The same turns and mirrors carry the whole set onto itself, and each row onto the other rows of its family. Which rows share a family with each named row? Give them in list order.
These 28 rows form 7 families of 4 rows each.
sikig: -0.54; -1.12; -1.34; -0.10; 2.53; -0.31; -1.44; -3.44; -2.76; 0.41; 1.01; -1.93
Pel: -0.82; -2.53; -2.27; 2.36; 3.89; 1.45; -2.11; -1.48; 0.81; -0.59; 2.43; -2.23
rus: 1.11; -1.76; -1.11; -0.85; 0.72; -0.82; 1.37; -3.26; 0.29; 2.55; 1.03; 2.26
nozom: 1.25; 0.75; 0.10; -0.38; -2.41; -1.33; 0.93; 1.98; 1.32; -0.19; -0.06; 2.64
fil: 2.76; -0.97; -0.44; -1.08; -2.20; -0.41; 0.03; 3.30; 3.17; -0.17; 1.55; -0.09
Bivi: 0.58; 1.11; 0.62; 0.63; -1.55; -2.01; -1.79; 3.26; -0.51; -2.35; 0.69; -0.90
sis: 2.67; -2.16; 0.64; 0.30; -0.81; -3.94; -0.30; 0.59; 1.68; 1.19; 3.05; 1.23
Dev: 1.52; -3.33; -1.23; 2.21; 1.42; -0.54; -0.25; 0.49; 4.39; 0.79; 3.36; 1.25
Denop: 1.46; -1.10; 0.05; 2.14; 1.25; -3.20; -2.30; 3.15; -1.48; -1.76; 2.23; -1.28
los: -1.29; 1.62; -0.81; 0.05; 0.22; 0.56; -1.51; 0.27; -2.68; -2.01; -0.91; -1.60
Kav: -0.64; -0.61; -1.83; 1.15; 3.34; 0.09; -1.46; -0.90; -3.75; -0.99; 0.16; -1.38
lag: 0.48; -1.20; 0.39; 1.77; 1.41; -1.66; -2.61; 0.94; -0.72; -3.13; 3.75; -2.87
Nesuz: -1.08; -0.84; -1.55; 0.41; 2.86; 1.61; -0.53; -3.37; -1.88; -1.43; 1.53; -1.37
Rog: 1.09; -0.27; -0.69; -0.39; -0.41; 0.23; -2.61; 3.05; 0.21; -2.19; 1.46; -3.95
kivuk: 1.19; -0.64; -2.21; -2.16; -0.83; 2.48; 1.58; -0.40; 1.99; 1.15; -0.44; 0.99
Soz: 0.53; -1.15; -2.22; 0.14; 1.84; 0.38; 1.84; -1.86; -1.01; 1.53; -0.48; 3.04
pid: -0.22; -0.73; -1.83; -0.03; 3.29; 1.84; -2.29; -0.78; -0.27; -1.69; -1.07; -3.25
kebe: -0.05; -2.88; -2.59; 1.61; 2.91; 1.76; 0.29; -2.38; 2.66; 1.23; 1.91; 0.93
Nel: 2.69; -1.71; -0.30; 1.06; -0.20; -2.87; 0.91; 2.11; 1.27; 0.79; 1.62; 3.22
Zasa: -0.39; 0.01; -2.43; -1.55; 0.95; 3.08; -0.90; -0.68; -0.95; -0.82; -0.46; -2.84
Toku: 0.75; -2.87; -0.86; 3.06; 2.42; -0.92; -2.60; 1.38; 2.54; -1.07; 3.88; -1.91
vel: -0.66; 1.19; -1.33; -0.95; -0.55; 1.20; 1.19; -1.08; -0.81; 0.09; -1.60; 1.88
Kipoz: 0.95; -1.24; -2.20; -1.11; 1.92; 2.20; 0.93; -1.88; 2.35; 0.93; -1.72; 1.15
pazev: 3.08; -1.82; -0.38; -0.17; -0.16; -1.00; 0.06; 2.06; 4.60; 0.16; 0.29; 1.41
Kelot: 0.88; -1.67; -1.15; -0.25; 0.69; 0.73; 2.37; -2.91; 1.52; 0.73; 1.70; 3.06
san: 2.52; -1.93; 0.77; 1.05; -0.78; -2.62; 0.31; 1.36; 2.73; -0.94; 3.89; 1.53
kizu: 1.91; -1.28; 0.01; 0.84; 1.30; -1.42; -3.18; 3.20; 1.99; -2.32; 0.96; -3.02
Sav: 1.13; -1.41; 0.41; 1.06; 1.06; -3.38; -3.08; 0.54; -1.41; -0.88; 3.04; -2.92

Same family as Kelot: lag, Nesuz, san
Same family as nozom: Bivi, los, vel
Same family as Dev: Pel, kebe, Toku
Same family as Denop: Kav, Soz, Nel
Same family as Zasa: fil, Rog, kivuk

The same turns and mirrors carry the whole set onto itself, and each row onto the other rows of its family. Which rows share a family with each named row? Give them in list order.
These 32 rows form 4 families of 8 rows each.
sul: 2.56; 0.45; 3.43; -1.51; 0.60; -0.16; 0.94; -1.70; 0.50; 3.08; -2.18; 0.55
ziba: -1.43; 0.98; 0.72; -3.40; 4.31; -1.85; 0.73; -0.11; 0.84; -0.50; 0.01; -2.81
foto: -1.45; -0.67; 2.04; -3.43; 4.19; -1.00; 0.65; 1.16; 0.78; -0.58; 0.32; -2.37
Rore: 0.69; -1.08; 3.26; 0.00; -0.66; -1.04; -3.16; -0.65; 0.60; -1.12; -1.74; -3.08
zomu: 3.10; 3.02; 0.95; 0.09; -0.73; -1.20; 0.97; -1.97; 2.46; -1.54; 1.54; -0.96
Nevo: -0.89; -0.49; 0.28; -3.15; 3.38; -2.61; 0.47; -1.08; 1.20; -0.17; 1.63; -2.90
poki: 2.11; 0.98; 3.69; -0.39; 0.92; -1.22; 0.57; -0.89; -1.38; 1.70; -2.95; -0.49
lomef: 3.58; 3.08; 1.15; -0.65; 0.41; -1.64; -1.09; -1.84; 1.12; -1.26; 1.89; -0.90
Vemas: -1.37; 0.44; -2.89; -0.38; 0.54; 0.65; -0.82; 1.88; 1.28; -2.60; 1.37; -3.15
Zifal: 0.62; 2.09; -2.64; -1.89; 1.73; 1.51; 3.18; 0.83; 1.25; 1.70; 0.98; 0.50
momeb: -2.10; -1.97; -0.47; 0.52; 0.83; 2.33; 0.88; 1.46; -0.04; 1.83; -2.61; 0.04
muv: 2.50; 3.18; 0.88; 0.02; -1.12; -1.45; -0.59; -1.91; 1.77; -0.18; 2.31; -2.72
duf: 1.25; 2.49; -1.96; -2.37; 2.55; 1.33; 1.40; 0.12; 2.60; 1.61; 1.49; 1.30
Fimu: -2.24; -2.22; -0.55; -1.29; 0.77; 2.22; 1.14; 2.04; 0.65; 1.82; -2.60; -1.68
leg: 0.13; -0.10; 1.33; -3.37; 3.51; -3.30; 0.10; 0.92; 1.02; 0.47; 0.41; -2.92
mag: 2.11; 1.34; 0.31; 1.33; -2.23; 3.12; -0.37; 1.35; 0.66; 0.71; -2.36; 0.36
Mak: 2.72; 1.56; -1.41; 1.56; -3.00; 1.52; -0.55; -0.87; 0.94; 1.11; -1.13; -0.23
kad: -0.54; -0.03; -2.51; -1.76; -0.58; 1.93; -0.71; 0.41; 1.53; -2.66; 2.44; -2.65
Fop: 1.81; 0.88; 3.09; 0.01; 1.70; -1.35; 0.80; -0.18; 0.23; 3.17; -3.06; 0.05
zolak: -0.80; -0.18; -3.19; -1.45; 0.21; 1.70; -0.43; 1.22; 3.23; -1.15; 2.17; -2.13
volu: -1.78; -2.16; -0.43; -1.82; 1.88; 1.79; -0.89; 2.21; -0.67; 2.11; -2.32; -1.62
tifa: -0.99; -0.03; -2.75; -1.06; -1.92; 0.27; -1.15; 1.55; 1.08; -2.43; 1.50; -2.00
leziz: 3.42; 2.83; 0.98; -2.35; 0.28; -1.76; -0.85; -1.29; 1.83; -1.26; 1.87; -2.57
tok: 2.02; 1.82; -2.68; -2.57; 1.59; 1.15; 2.68; -0.18; 2.22; 1.09; -0.66; 1.07
guri: 1.16; 0.85; -0.83; 1.58; -2.26; 3.78; -0.02; -0.72; 0.78; 0.13; -1.23; 0.34
Riv: 0.60; -1.74; 1.54; 1.39; -0.44; -0.18; -2.63; 1.12; -0.67; -1.36; -0.10; -4.06
Vula: 2.35; 0.88; 3.27; -0.79; 3.12; 0.27; 1.23; -1.32; 0.73; 2.91; -2.24; -0.56
vapot: 0.07; -1.64; 2.47; 0.52; -1.39; -0.75; -1.30; 0.08; -0.71; -0.98; -2.32; -3.86
pedut: -1.20; -2.29; -0.38; -1.88; 2.25; 2.07; 0.68; 2.25; 0.00; 0.78; -3.05; 0.14
Sus: -0.76; -0.93; 3.30; 0.68; -0.49; -0.60; -2.63; 0.46; -0.48; -0.66; -0.13; -3.74
gev: 2.71; -0.16; -0.27; 1.50; -3.13; 2.30; -0.63; 0.43; 0.86; 1.11; -0.69; 0.22
vut: 0.80; 2.54; -1.01; -3.18; 1.57; 0.69; 2.72; -0.81; 2.46; 1.97; -0.67; 1.50

Same family as Fimu: ziba, lomef, kad, Fop, tok, Sus, gev
Same family as leg: sul, Vemas, muv, duf, guri, vapot, pedut
Same family as leziz: foto, poki, momeb, Mak, zolak, Riv, vut

